Each thing below was measured twice, in two different ways. The second way is not exact.
First some of them both ways: the first way, then the second way, then a blank line.
[ 15 -17   5 -27  -6  18  11  62]
[  5  47  42  -8  -1 -21  18  22]

[ 19 -15  28 -54 -10  50  16  96]
[ 25  66  33   9  -8 -36  10  71]

[-56  44  27  28  55 -24  26 -60]
[ 25 -58 -27  41   8  45 -13 -15]

[ -55  -19   44    4   10  -92  -69 -127]
[  46 -112  -27  -28   18   70  -86  -94]

[ -12  -34  -20   37  -19  -48    4 -107]
[   5  -59   -2  -16   18   29   -1 -107]

[-37 -14  -1 -26 -16  51 -91 -79]
[ 29  30 -31 -28 -13  33 -74 -46]

[ 20 -35 -54  37 -18  12  27 -97]
[ -8  -6 -15 -38  14  29  56 -89]

[ 18   5  18 -25 -23  32 -11  68]
[ -3  19   1 -16 -17 -24  -8  60]

[ 20   8  17 -29 -17  44   1  75]
[  4  65  -1  -3 -17 -39  18  50]

[-62  12  22  36  38 -28  -3 -86]
[ 15 -53 -28  25  21  41 -46 -41]

Here are 12 more, measured the second way only, each followed by its number:
[  1 -24 -48  60  24  29   5 -13] 0
[-16 -23 -21  14   6  13  19  12] 1
[ -3   7 -27 -35  42  32  40 -55] 2
[  13 -106  -10  -32   31   24  -48  -89] 3
[-13  21   6  -4 -12 -34  -6  35] 4
[-26 -20  24   7 -15  -3  22  42] 5
[-11  33   3  -1   1 -49   0  36] 6
[  37  -74  -38  -22   51   47 -103  -90] 7
[ 50 -52 -52 -28  25  46 -69 -74] 8
[ -1   4  29 -10  -6   5  51  25] 9
[  5  65   4  11 -10 -25   4  78] 10
[ 14  56  19  -6 -21 -25  23  88] 11
Some of them follow, measured the first way. Which numbered row above is each one? Its number follows it:
[ -75  -23   41   30    8  -50  -64 -127] 7
[-27  54  21  21  49  -6  43 -41] 0
Here are 12 more, measured the second way only, each followed by its number:
[-23 -12  69  13  -8   3  29  30] 0
[-61   9   0 -11  13 -61 -12 -21] 1
[ -6  21  28  11 -14 -28  32  30] 2
[-50  -5  -7  11  13  14  -2  -5] 3
[ 17 -28 -38  67 -17  36  22   9] 4
[ 14 -85 -43  61  34  66 -39 -26] 5
[ -19  -16  -18  -39   13   28   37 -107] 6
[11  1 16  7 -5  9  7 20] 7
[-21 -14  67   0 -22  15  30  43] 8
[  8 -23 -43  -6  21  17  -9 -36] 9
[ -5 -11  27 -12  -2 -25  -1  21] 10
[-21  28  11 -20 -48 -43 -19 -31] 11
Some of them follow, measured the first way. Which numbered row above is each one? Its number follows it:
[ 30  23 -37  -3 -67   4 -42  16] 11
[ 20   3  -8  -5 -10  -7  -9  58] 10
Here are 12 more, measured the second way only, each followed by its number:
[ -9 -13 -43  49   7  27  21   3] 0
[ 16  45  29  -3 -10 -23  24  52] 1
[ 10  49  13  49  -1 -43  19  64] 2
[ 22  54  10  -5   3 -34  16  51] 3
[-12   2 -38   6   8  17   6 -47] 4
[-17  21   2 -28 -18 -29 -16  47] 5
[ 11  51  22 -14   6 -11   7  52] 6
[  6  43  15   8   1 -36   4  31] 7
[-25 -23  57  11 -30  14  41  18] 8
[ -3  13  29   4  -4 -17  29  32] 9
[  6  48 -11 -26 -74 -36 -25 -22] 10
[-41  18  10 -27  -4 -49 -13 -11] 11
Some of them follow, measured the first way. Which numbered row above is each one? Its number follows it:
[  7  20  22 -13 -33  22 -33  58] 5
[ -7  -1 -12  32  -6  22   6 -74] 4
